50 stands for zero in the data rows.
Some points, one per row:
60 35 55 69 63 44 52 57 55 49 41 60  0 41 41 17 50 52 57 48 60 62 55 55 40 50 38 59 64 51
51 31 42 70 53 44 53 57 60 48 45 64 58 50 49 51 52 42 56 47 47 69 49 48 42 53 36 57 63 60
40 60 57 33 50 65 47 35 37 52 68 61 55 59 62 56 49 67 44 48 56 44 52 41 59 53 58 48 47 43
25 49 56 35 43 56 42 31 36 48 64 69 59 54 61 57 59 61 96 52 63 53 35 33 60 51 64 56 50 51
28 31 67 64 49 48 39 45 44 31 55 55 62 55 46 53 56 56 56 55 67 60 44 57 46 56 43 52 65 54
49 67 55 37 38 59 79 38 51 49 49 41 48 45 45 51 59 49 47 52 47 40 53 57 59 54 55 40 44 44
49 54 49 39 43 49 46 44 52 47 51 50 48 51 52 47 52 45 54 56 54 47 54 54 59 49 45 46 48 49
 0 38 52 34 31 44 51 26 35 37 65 58 58 52 56 52 48 56 38 48 60 45 28 37 59 58 51 56 53 53
44 58 58 40 37 52 50 45 51 49 52 42 43 45 49 51 53 53 46 50 47 42 46 55 61 61 56 42 44 47
39 41 46 51 49 40 50 33 53 49 52 49 43 56 50 52 47 99 43 54 48 51 46 47 49 56 50 48 51 61
66 58 46 49 60 58 53 63 55 52 41 38 40 46 45 45 45 36 54 48 35 41 54 54 48 44 47 48 44 50
52 38 39 59 49 37 51 53 52 50 52 49 54 51 49 44 24 44 49 49 56 51 44 49 47 53 48 50 49 60
72 35 51 69 59 39 48 68 51 55 41 54 57 44 42 53 49 44  0 39 50 64 61 40 40 45 38 55 59 57
53 33 47 74 55 44 43 54 53 56 47 52 59 52 52 43 42 51 44 99 51 63 54 46 43 46 45 50 54 56
66 56 49 41 56 64 46 55 55 57 50 46 46 52 59 53 47 48 57 49 39 44 50 60 52 46 57 47 45 43
45 53 55 56 55 50 53 57 55 51 45 44 55 51 39 50 45 40 50 40 47 53 43  0 40 44 40 51 54 47
52 62 49 42 46 50 46 45 50 40 46 38 54 47 47 53 45 39 45 49 43 50 46 55 51 49 49 48 42 51
66 37 47 66 62 44 48 70 58 59 37 51 62 50 51 42 45 47 56 43 56 63 55 53 45  0 35 53 61 53
13 47 55 40 39 50 44 28 33 36 73 59 51 56 69 57 57 65 36 44 66 55 37 34 54 55 99 57 52 47
47 43 53 56 46 44 51 59 50 50 47 43 63 48 44 51 40 33 45 67 41 46 43 53 45 61 46 47 47 52
68 55 47 42 59 55 54 58 52 51 44 36 44 42 46 48 47 46 62  0 41 52 57 58 47 53 51 44 51 46
68 47 45 67 60  0 47 64 62 54 37 46 48 50 44 44 43 49 60 52 41 61 55 54 44 48 38 50 54 50
43 61 57 41 47 63 57 41 42 55 62 56 52 58 53 58 39 46 43 41 48 43 40 39 52 48 49 45 44 44
43 62 46 32 45 56 48 38 37 49 61 55 46 51 60 54 59 68 52 51 55 42 40 45 69 55 62 55 41 45
62 40 62 68 67 43 48 61 57 59 38 56 51  0 44 44 50 42 48 49 53 68 56 52 37 44 46 53 58 51
57 64 48 27 50 59 43 44 56 49 60 46 42 39 50 54 57 70 50 57 50 30 49 62 72 51 54 47 35 45
68 53 40 50 56 53 50 58 56 50 38 42 46 47  0 47 43 40 54 43 41 50 61 64 43 49 48 48 45 49
42 45 45 42 48 40 52 42 51 53 49 43 54 57 41 51 49 41 44 51 45 42 13 48 51 52 47 45 48 55
38 43 50 50 50 47 60 50 46 50 46 51 57 52 40 51 42 40 38 47 51 50 45 44 46 47 40 50 50 42
79 43 44 71 54 42 56 64 52 50 44 49 53 45 44 46 42 44 57 48 48 62 57 55 42 48 42 54 59 62
45 61 45 40 55 63 42 35 41 49 67 59 50 55 58 98 53 61 45 48 54 42 41 46 60 47 55 51 41 41
37 47 56 54 50 46 46 49 54 49 41 53 52 53 48 58 42 48 52 46 51 45 42 52 41 48 44 47 54 50
62 59 48 50 44 49 49 55 60 54 41 33 40 47 46 43 48 48 52 58 39 50 56 66 47  0 57 49 46 49
48 59 55 42 51 52 59 47 49 55 46 37 42 48 46 58 48 50 50 47 37 37 45 61 47 52 53 41 44 45
32 52 59 30 36 56 43 30 40 52 68 65 48 53 65 55 55 62 49 57 60 43 41 42 60 49 67 50 51 46
63 38 43 64 55 76 48 56 48 51 40 52 51 46 45 47 48 42 45 45 55 53 54 55 44 54 44 49 51 58
60 30 44 70 56 41 50 58 47 47 39 53 54 52 48 44 50 39 52 45 54 71 59 52 39 48 38 53 58 57
63 51 44 50 53 49 49 58 55 48 41 36 45 42 42 45 44 42 53 43 46 51 58 50 46 48 53 44 47 54
42 50 50 33 34 53 49 34 45 45 50 38 41 45 49 55 54 53 49 51 46 37 50 59 58 61 52 44 40 52
38 42 44 46 41 42 53 43 50 50 54 47 53 54 45 47 48 41 46 57 54 49 40 45 47 57 54 50 54 57
66 38 47 59 54 44 51 65 55 55 39 44 45 45 45 47 44 40 57 54 50 58 55 50 48 49 46 53 50 54
52 59 51 39 53 55 42 39 54 49 55 49 99 46 50 54 53 52 53 60 43 43 54 47 58 50 56 46 42 48
63 67 48 32 51 62 51 46 48 52 54 44 45 45 50 57 56 50 57 48 49 39 61 62 57 51 51 48 45 41
61 62 57 31 53 67 47 53 55 52 53 52 45 50 54 58 58 58 50 56 44 34 56 58 62 57 57 51 32 43
43 59 49 41 40 58 54 39 50 48 57 48 43 49 45 55 54 53 51 56 51 44 47 58 59 61 55 43 44 44
Here are 24 more points, each followed by its number:
49 27 51 69 51 39 53 56 50 51 46 68 61 56 52 42 53 49 52 46 56 67 99 46 43 46 40 61 62 61 0
57 63 54 31 50 56 53 47 58 46 47 36 40 51 42 50 54 49 49 49 41 46 54 64 55 57 54 51 33 35 1
52 30 51 71 56 44 50 62 53 52 41 58 56 56 53 47 47 48 50 55 52 62 55 52 41 46 35 57 54 60 2
53 44 55 69 53 44 53 60 55 48 43 56 58 52 52 50 48 48 56 50  9 65 50 56 43 46 39 55 57 54 3
28 41 57 52 47 50 55 43 56 51 50 54 59 52 44 44 41 42 51 44 60 51 41 49 41 48 48 45 56 49 4
47 66 59 33 43 61 47 38 44 54 67 55 39 44 59 53 63 54 48 48 53 39 50 54 66 54 61 48 48 44 5
31 48 57 39 45 57 42 33 34 47 76 66 49 57 64 55 55 63 42 51 66 46 40 42 60 52 58 54 53 46 6
50 65 51 36 47 67 47 48 49 47 54 47 53 46 53 57 54 55 53 53 47 45 54 57 61 51 56 53 63 45 7
29 48 62 49 49 55 59 45 52 56 60 61 68 67 54 68 42 42 31 41 50 41 34 33 42 39 37 41 48 39 8
68 65 42 38 52 58 52 53 59 52 47 32 47 53 49 53 48 53 55 48 42 39 58 60 56 45 53 49 44 48 9
48 32 57 75 58 43 52 58 51 49 44 63 60 50 40 42 49 49 56 53 54 67 51 52 43 51 42 55 61 49 10
52 32 51 77 57 43 57 68 54 50 41 56 56 53 53 36 54 47 48 55 57 65 48 52 39 50 39 57 63 64 11
41 60 53 33 36 60 50 42 48 51 52 45 48 46 52 63 53 58 52 54 45 34 42 58 64 51 90 46 45 44 12
50 59 90 31 51 58 48 51 55 50 42 33 43 52 49 50 52 42 49 51 41 34 51 65 51 56 54 45 44 47 13
25 50 65 50 52 50 58 42 50 53 57 58 64 66 53 58 31 37 30 37 43 35 26 28 35 48 36 44 48 48 14
62 67 44 38 52 67 47 48 50 60 48 42 46 45 47 55 56 51 57 47 39 30 55 56 59 54 55 45 43 41 15
67 49 43 53 58 46 47 61 55 57 35 36 45 47 50 49 37 47 57 50 37 48 54 58 49 44 45 47 49 52 16
46 34 56 78 52 40 49 58 51 45 36 66 61 50 47 42 55 44 51 51 55 71 60 52 48 48 39 49 60 56 17
58 40 54 72 49 44 50 58 49 44 46 58 61 51 49 44 50 49 52 52 53 73 58 54 48 52 36 54 59 55 18
33 53 54 32 47 62 43 34 38 44 77 63 54 49 62 62 54 65 46 43 65 47 44 36 58 47 69 53 53 49 19
54 42 39 68 54 39 49 64 48 45 44 51 49 48 45 50 45 44 50 45 50 60 56 47 42 51 56 50 57 54 20
55 62 55 31 44 58 42 38 45 49 62 52 44 51 57 61 58 67 46 56 53 38 49 50 63 50 60 55 39 46 21
44 39 43 54 46 39 47 50 51 51 41 56 53 56 43 47 51 40 45 54 51 55 47 50 43 54 50 50 54 60 22
68 68 46 36 52 51 58 49  0 58 47 44 40 48 43 50 48 46 51 52 44 41 59 61 54 46 55 43 41 44 23
Which three of these numbered points are nearest to each point below, ignoring the 2 directions in which the first points spread most? Their numbers follow each, nearest first.
61 43 56 77 58 46 58 62 54 54 37 59 61 47 52 50 51 51 58 59 57 72 60 45 41 49 38 60 62 54 > 18 10 2
46 60 53 32 44 62 50 39 54 48 58 48 56 44 54 54 57 52 50 51 51 39 50 56 64 62 99 51 46 49 > 12 20 22
62 48 43 52 57 44 42 60 54 48 39 40 45 48 40 43 43 42 56 47 47 48 56 57 46 51 45 50 48 50 > 16 9 22
68 64 42 50 55 54 58 51 60 61 45 37 43 48 46 45 42 47 49 52 48 46 55 58 46 43 51 48 36 51 > 9 16 2
42 32 50 69 45 44 53 53 51 49 54 61 88 60 52 51 49 49 53 48 62 68 50 49 41 52 41 49 60 53 > 18 10 17
34 60 61 33 41 54 50 37 42 51 66 63 46 50 56 59 63 64 46 50 57 40 44 42 67 67 61 49 49 52 > 5 21 15
 0 34 58 45 24 43 58  0 29 34 62 55 67 53 47 49 47 52 29 49 61 43 28 31 45 57 51 45 59 48 > 4 22 1
57 38 47 52 52 46 50 51 52 56 49 52 50 52 43 44 41 37 48 53 49 57 52 54 49 53 51 51 54 60 > 22 9 15
 3 54 50 37 44 63 49 35 39 51 71 65 55 18 65 62 54 69 39 99 59 46 41 37 55 53 65 51 49 47 > 7 15 5
54 47 49 59 61 41 56 59 59 49 49 46 54 51 48 44 43 42 54 51 46 58 53 46 45 47 42 45 55 55 > 9 16 15
 0 55 47 44 55 53 54 49 53 52 42 40 46 45 47  0 46 44 53 44 38 47 45 63 47 46 48 47 47 46 > 4 1 22
37 60 55 42 53 61 47 37 41 51 71 56  0 60 61 63 51 57 99 48 52 41 40 35 61 53 54 49 49 44 > 5 16 15
61 29 50 68 56 34 47 61 53 51 47 58 52 46 45 45 50 42 52 53 56 68 56 51 46 53 46 56 58 61 > 5 21 18
46 42 56 55 55 46 47 54 48 50 42 49 62 54 49 49 38 40 48  0 50 50 40 45 42 48 46 50 54 99 > 4 22 19
46 38 49 61 54 32 49 49 52 45 45 57 52 53 50 46 55 41 49 57 52 52 51 49 47 46 50 46 58 62 > 22 9 20
65 73 50 31 47 63 50 47 57 56 59 46 41 44 55 62 51 63 51 55 44 41 53 57 63 53 55 55 43 50 > 21 9 7
58 33 49 70 53 42 49 56 55 50 48 55 59 54 53 38 49 46 53 56 55 70 56 48 47 50 46 54 63 60 > 18 9 11
56 66 51 34 52 56 43 49 49 53 57 54 46 49 57 57 51 61 54 56 51 42 51 52 55 53 59 50 43 48 > 21 9 15
42 56 53 31 46 61 46 33 45 53 68 69 48 54 65 58 56 57 41 53 58 45 36 40 57 48 56 49 45 40 > 6 21 5
37 38 52 67 57 46 57 57 47 49 47 57 62 48 47 48 50 48 56 51 58 62 49 55 42 53 41 57 65 55 > 10 11 2
62 68 48 39 54 62 53 52 56 55 53 34 38 49 52 44 51 48 50 53 38 39 53 62 55 43 48 54 45 39 > 9 6 15
52 28 47 63 55 38 45 62 49 55 40 54 53 57 49 47 47 40 45 52 55 59 55 50 42 52 44 41 57 62 > 22 2 16
50 49 49 55 52 48 61 50 49 46 41 45 47 46 40 48 45 37 52 46 51 54 45 48 44 54 46 51 51 49 > 1 4 22
31 56 55 38 43 64 49 36 34 47 71 66 49 51 67 58 51 72 43 52 64 51 39 35 69 54 58 54 52 47 > 6 19 5
61 66 50 32 48 57 53 52 57 51 45 43 41 44 44 45 55 48 49 50 40 39 52 62 56 51 46 41 40 40 > 1 22 15
53 58 49 46 55 55 51 49 54 53 40 40 44 46 49 43 46 47 48 50 47 42 47 50 55 51 52 52 48 46 > 15 16 9
33 49 53 35 43 63 46 32 45 45 72 66 55 56 65 64 50 66 39 56 60 46 44 42 58 51 53 48 52 38 > 6 21 19
43 37 58 67 48 45 55 58 54 53 42 58 65 58 43 46 54 51 56 51 57 72 55 47 39 26 44 48 56 56 > 17 10 2
51 67 59 37 47 64 52 40 42 52 63 59 49 52 65 64 61 64 51 50 51 48 47 51 68 54 55 57 47 45 > 18 21 5
43 34 53 67 49 55 60 61 43 47 44 62 61 48 48 47 45 46 54 47 56 62 53 54 45 48 41 56 62 53 > 10 2 18
67 43 42 68 58 42 48 65 56 51 34 45 49 44 40 51 40 38 53 51 52 61 58 57 41 47 47 49 54 51 > 20 9 15
42 59 50 27 40  9 48 36 44 51 55 50 49 46 51 54 60 54 48 51 48 34 49 56 63 61 58 48 42 46 > 22 1 16
43 56 63 37 50 58 48 44 43 50 65 51 49 57 56 56 57 55 42 46 51 35 56 44 57 45 48 49 40 46 > 6 2 21
62 39 47 70 60 43 48 69 50 49 39 47 54 50 41 46 44 44 52 49 55 60 57 51 37 46 46 45 58 50 > 20 15 9
25 46 52 34 45 56 44 35 32 40 76 61 54 58 60 57 59 68 41 48 68 48 39 30 51 54 60 60 55 49 > 19 6 21
43 42 47 55 44 46 42 50 56 50 47 47 53 52 44 45 49 43 45 48 57 57 54 43 52 55 49 48 54 63 > 22 9 15
37 41 44 48 44 44 56 46 49 49 49 42 49 60 49 44 46 49 44 47 51 49 50 50 48 58 55 54 46 60 > 22 9 1
 0 48 54 36 46 59 43 29 35 49 73 66 48 51 88 64 54 67 44 52 61 53 41 34 57 51 61 59 61 48 > 5 6 19
67 57 47 49 45 51 59 51 54 52 46 44 37 36 50 45 49 46 46 51 46 46 51  0 48 46 56 45 46 47 > 15 19 21
62 68 51 35 50 63 44 45 53 56 44 41 42 49 46 55 54 52 50 26 44 42 53 63 55 49 54 44 41 39 > 15 6 20
